Each row is where one point has got to under a steady rotation. How many steps took it there?
The counts run from 0 to 864.
[ -3 -20 -24  24  15 -11  17  -9   8 -14  10   5  11 -12  17 -15  -8   7
  19  -1   7   7   2   3  10  -2  19  17   9  33  25  -7 -25   2] => 187
[ 30 -14   1  12  -6 -20 -16 -16  17  14  -5  -6   9  -6   5   5   9  -3
  23  -4   2   0   5  29 -13  14 -38 -24  10  17 -27   3   2   8] => 766
[-15 -14  11   0  -8  -5   0   5  16   9  -1 -23 -19  29   3   7 -10 -22
  -7 -26   9 -16  14  11   8  -5  13  -2  -5 -39 -11  -8 -24   1] => 701
[-21  15  14 -13 -13  -9 -16  18  38  16  -5  22  -3  -5  -2   6   2   1
   5   8  11  -9   4  20   5 -15  -2 -25   1 -11  -1  -8  -5  17] => 763
[ 20 -15  12  25 -21  -6  16  -9  -3  -3   6  -7 -16  21  22  -2   6  -3
 -11 -32   3  -5  10   4   0  -3  -9  -9 -18  24  -2 -21 -25  16] => 714
[ 32   5 -10  10  29  16 -10  -1  -1 -25   0   1  21 -20  -6 -10   0  10
  11  12   0 -11 -10   7   1  13  -9  -3   1  23   1  12   9 -38] => 668
[ 14 -22   1 -14  22  -7  22 -10  -6  35   6 -16  17 -12 -19   0  10   8
   5 -18  -1   2  13  20  28  -6 -14   6 -24 -14  -8   4  -2  -5] => 863
[ -8  -5 -26   3  10 -12 -23  27  -4 -17  -6 -10  10  -4   0  12   9 -30
   7  -3  -5  -3 -13 -13 -25  10  29  -1  18  10  14  13  14 -13] => 108
[ 24  -6  19  11 -10   5   0 -15   8   7   7 -13  27  -4 -20   0  31  -3
  -2 -17   5 -13  30  15  -6  -7 -28   7   2  12  -7 -21   0 -25] => 854
[  3  20  -5  -7  27   7   0   3  14 -12 -19  16 -23   0  -2 -29  -8  17
  -6  13   7  -1  -1  35  15 -12   8 -17   1   2  -6   2 -29  -3] => 683
[ -6   1  15  -7  10 -10 -16   8  -8  11 -19  -1  18   1 -10 -10  -5  20
 -42  -2  10 -17 -12 -14  -2 -26   1   5 -16 -11  25   4  16 -17] => 800
[-19  17   6 -21 -14 -11   0  21  35  24   7   7   2 -12  -6   4   2   1
  16   5   2  13  -1  -3   6 -15   8 -42  -3 -15 -11  13  -6   7] => 762
[ -6 -16  11   0 -30  -9   9 -15  23  21  16 -20   6  -3 -15 -13  -2  11
   0  -8  -3   0  19 -12   3 -23 -11  -9   1  -2 -46  -3 -30   2] => 611
[  4  -6  -3   5  10  16  28  -5  -3  -5  19  -8  -6  -5  23  16 -20  -3
  42  -1  14   7   2 -17 -19  24  20   4 -25   5  -8   9   7   3] => 731
[ 17  -2   0  10  -2 -10 -46  16  -9 -25  -7  10  19   3   2   6  10  13
  -4  13  -2 -14  -5 -10  -2  13  -4  -6  14  23  -1   2  14 -36] => 348
[ -7  27  35   4  -4  -9  -5  -5   1  23  -2  38 -13   1   5  -5 -13  12
   4   1   3 -16   2  -6   5 -16  -6 -33 -13 -10  -3 -11   9  -7] => 496
[ -9 -24   8  -4   5 -24  16 -11   3  28 -12  -5 -25  11  18 -10 -24  29
  -8  -9  13  -7   2  12   9 -17  -7  -4 -22 -16 -14   6 -21  20] => 470
[ 20  26  21  14  11  -2  17   1  10  -2  16  11  -4 -12  13 -12   5  19
 -13  -6  29 -21   3  -9   8 -30  24 -13   9   6   5 -16   2 -11] => 266
[ 18 -14  -3  21 -12 -17 -21  -2  12  17   9  11 -10  21   5  -2   3   9
   5 -11 -16  29  -6  -5  23  17 -10 -23  10   1 -42  -4   6 -12] => 358
[-25   8 -14   7  10  -2   9   7   5 -24  -6  14   2  -6  -6  15   5 -14
 -10  15  12   7 -12 -22   1   3  14   6 -12  15  47  -8  12   3] => 644
[  3 -23  -2   4  -4 -31   9  19  44  -1  17 -22  -2  -1  10  12   9 -10
  -6 -18  16   1  -8 -15   8 -18  -8 -22   0 -17  12  -6   3  13] => 776
[-10 -16 -22   1  -3  -5   9   9   9  16  24  -8  27 -25 -10   0   4  -4
  16   8 -10  29  -4 -38   2 -13  25  -7   4   5  -3   9   1  -9] => 189
[ -4  -1 -15   2  19  -2   7  -9   9   4  10  14  -2   9  16 -20 -19  26
   0   7  19   3  21  25  28  -9  24  27   7   2   3  -9 -24 -17] => 595
[ -2 -22  -9 -11  17 -15 -15   2 -12  -1 -11 -13  15   5  13   0 -33 -21
  16  20   3   4  13   6 -10  12  26   8   9 -13  -9  17   5 -33] => 33
[-17  19  12   0 -12  -9 -11  17   3   8  10  22 -13   7   9  12   7  25
   9  -6   2   4 -14 -11  -1 -11  -6 -29 -30  -3   4  20  25   9] => 332
[  4 -33  -9   8   3  -1  -7   0  11  -8  -1 -17  -2  31  15  10 -12   9
   1 -18  20  -2  14  32  -1  22 -12  20 -11  -1  -6  -8 -13   0] => 462
[ 23   1  17  -6 -10  -8  -8  20  -2 -13   0  -8  -6   0  -1  24  15 -12
  -9 -27  -4 -23  -7 -25  -8   1  -9 -30 -20   1   8  15  24 -20] => 562
[ -8  22   9 -18   7  27   7   2 -19  18  -2  38  20 -11  -9   5  10  12
  -4  20  -1  20   4 -12  -1   6  18   2 -12  21  -3   1  10  -6] => 734
[ 26  12  25  10   6 -11  -3  -7   2   8 -14   6 -11   2   6 -11   8  13
 -13 -18   2 -13 -12  21  19  -4 -32 -34 -24  -4   4  -8  -3   6] => 230
[ -8  24   9   6  -4  -7 -32  -5  16  16  -1  28  -1  -1 -16   0  17  -1
 -19 -11   2 -26  -7  12  -7 -27   9  -4  14  10  23  -9 -11 -14] => 103
[-30 -30   0   4 -25 -13   0   5   9  -2  -7  -3   1  21  12  14   1  -2
  10 -22  -1  18   6  -2   8  22 -11   2 -11  -1  -8 -36 -22  33] => 626
[-10   3   6  15   2   1   3 -18   0 -12   4  -8 -15   8  20 -20 -17  16
  26  11  10  -1  21  33 -10  12  -9   6   0   5 -27   6 -21   9] => 603
[  5   6 -10 -29   6  -1  10  17  13  34  -7 -11   9 -23 -13  -9 -14 -13
  11  12  -1  14   2  18  -9 -11  20 -22  -2  -8 -12  36   0  -1] => 442
[-22  -1 -17  -8  23 -12  25   7  16   0 -17  -6 -31   9  -2  -5 -12  -7
  -3  10   0  22 -18  -2   5  -1  -1 -16 -11 -21  -7  16  -5  24] => 226
[ 19 -18   5 -18   8 -15  17 -21  -7  17  -2 -10  20 -20 -24 -20   2  -1
   0   1  -8   0  25   7   8 -18  -1  -4   9   1 -22   1 -27  -5] => 291
[ -6   5  32   1 -15 -13  -7   9 -11 -25   5  24  -2  15  28  15  -3  -4
  17  -9   8 -21  13  -2   1  12  11  -9 -16   5  24 -22  17  -1] => 169
[ -8  14  12   3 -12   1 -12   8   3   8  -2  -9 -25  25  17  13 -23 -15
  16  -8  -2 -18   3   7 -32  -1  16 -28 -25  -7  -9  26   6  -6] => 576
[ -6  18  -6 -18  15   3   1   1 -13  -6 -35  24   0  -3 -32   4  30   6
 -49  10   5   8 -16   1  -3  -5   2   5  -1  20  14   7  -6   6] => 556
[ -5  11   9 -28  -2  -3   2  13   2  36   1  13 -11   3  -7  20   4  20
  -6   8   3  12 -17 -28   0  -7  21 -25 -19  -8 -15  31  16 -10] => 12
[ 24  12  -6  -3  15  11 -12   6   1  24   0  19  21 -32   4   1   7  18
  -4   7  12  -5 -22 -18 -14  -6   4 -14  -8   8  14   5  27 -11] => 659
[-27 -26 -17  -9   9 -13  15 -11 -10 -23 -13  -7  15   6 -18  -9  10  -2
   0  17  -2  27  16  -4   8  19   7  30  20  10 -12  -4 -21   4] => 618
[  8  -2  18 -16   4   7  14   1 -20 -18  -8  22  20  -6  -8  13  11  -4
 -19  21  10  15   9 -32   8   6  11   1  -9  28   6   0  14 -17] => 162
